Turns in one plane each, and the order they were made in; the first pair answered:
B:
[  4.7  -4.7 -15.5 -13.2   4.6   8.2  -5.5  23.4] => [ -9.8 -20.9   2.9 -17.2  -3.8  -8.7 -12.9   8.2]
[ 14.7 -16.4  -1.8  -3.7   1.5  -5.4 -11.0  21.9] => [ -3.8  -9.3  24.1 -17.6  -3.6 -15.0  -8.0   6.6]
[ -7.0  24.7  11.9 -24.4 -13.3   7.5 -12.0  12.0] => [  9.3   3.2 -15.7  -2.4  -8.9   7.2 -24.6  27.9]
V:
[ 21.8  13.0  -4.0  42.7  11.9 -15.8  -7.1 -20.8] => [  7.1 -18.6 -23.5 -20.2   6.5 -19.5 -34.0  17.6]
[  4.1  26.2  -2.3  -1.1  11.4 -22.8  17.7  -3.7] => [ -3.9  -6.8  -8.6   0.2   5.7 -37.4   8.3  -1.5]
[ -9.5  -2.2 -15.8 -10.7  10.1  -0.3  32.0  15.1] => [ -6.7  -3.9 -13.7   7.1   8.5  -3.2  36.7   9.2]
[ -7.8   6.2  18.4 -37.0 -15.0  -1.1  -2.0   7.7] => [ -6.5   8.3  27.9  13.9  -7.3 -10.9  13.5 -19.7]
E:
[ 14.7  14.0  25.2  31.4 -10.0 -12.2   2.6 -15.3] => [ 10.6  12.1  23.4  32.0 -10.1 -10.4   6.7 -19.9]
[ -3.7 -11.0 -31.7  -3.7   7.2  19.1 -10.3  17.6] => [ -2.4  -9.3 -28.4  -7.6   7.1  17.0 -10.2  18.4]
[ -1.0 -29.4 -13.6  17.6   0.5  -4.0 -16.2   9.2] => [-13.5 -26.4 -18.7  17.7   1.9   1.5  -1.3   5.6]
Now pairs of rows:
Each pair is 2 to 4 turns apart.
[-43.7 -17.6  11.4  18.6 -13.2 -13.0  43.3 -35.4] => [ 32.9 -32.7 -32.0  34.0   6.4 -19.9 -22.1  34.9] : B then E then E then B
[-33.7  21.3  24.7 -17.6  10.1  -5.8  11.5 -10.4] => [ 14.4  33.8  -5.1  -3.1  24.0   9.1 -15.4  28.7] : E then E then B
[-13.4  34.1  11.6  12.0  20.8  33.5  38.3 -30.4] => [ 38.0  31.3  33.2  14.6  27.2 -12.2 -30.5  -7.4] : E then E then E then E
[-15.4  -8.2  -6.6 -38.2  -0.9  10.2  11.4   1.8] => [ -7.9  21.5   2.1 -22.5   0.1  15.9  23.8  -9.3] : V then V then V
[ 17.5  28.8  -1.6 -12.9   8.8  17.2 -14.9  26.8] => [ -5.4 -22.8  -3.0  41.7   6.7 -11.1 -11.7  -5.2] : B then V then V then E
[ 36.3   3.7  -9.3  41.3   9.8  -9.6 -21.0   1.5] => [ -8.1  -1.2  36.9 -13.0  -4.1 -32.5 -14.2 -28.1] : V then V then V then B
[-42.5 -62.5 -41.8  -6.3  10.0 -12.1 -10.4  12.4] => [-33.2 -32.5 -40.8 -53.2   7.8   3.2 -22.6  36.0] : V then V then V then B
[ 21.8 -19.0 -22.7  21.1  -0.9 -21.8 -28.6   9.0] => [ 28.3  35.5   8.8  -2.7   1.5 -18.1 -24.0  -1.5] : V then B then V
[  3.7  30.7  -1.1 -53.8  -1.2  29.2  -8.4  25.4] => [37.7 45.4  1.0 31.5 10.5 30.3 -4.2  1.0] : B then V
[-20.7 -26.9 -27.7   4.1  -4.3  17.3  19.5  12.4] => [ 10.5 -30.6 -11.6  -3.4   1.0 -13.7 -25.1  25.8] : V then E then E then B
[ -2.8 -24.1 -45.6 -31.9 -25.3  -3.7 -12.5  39.8] => [-29.1 -42.7 -33.6 -28.8 -30.2 -14.0  -3.1  17.8] : B then B then V then V
[ 14.7 -47.0  16.1  13.4   3.7 -54.1 -52.3   5.3] => [ 57.9   9.3   3.4 -12.9  10.6 -19.4 -56.6  35.7] : V then B
[ 49.2  24.1 -12.7 -32.0  10.4   0.6 -48.8  55.6] => [ 12.1  41.2  42.7 -66.9  -3.6 -17.0 -32.8  11.9] : B then B
[ 28.6 -16.4  -8.6  -3.8   7.9   1.8 -31.5  -1.0] => [  8.9  17.0  24.5  -7.2   0.5   9.0  -1.6 -34.5] : V then B then E then B
[  2.1  32.8  39.8 -42.4  -7.4  -8.3  -7.2  -1.8] => [ 10.0 -35.6  11.6  -6.8   0.5 -32.6 -44.7  17.9] : B then B
[ 19.7  14.4   9.1 -20.5  -0.5 -13.7 -27.0  10.8] => [  1.1   9.4   9.0 -35.2  -5.6 -10.4 -16.7   7.9] : V then E then V then B
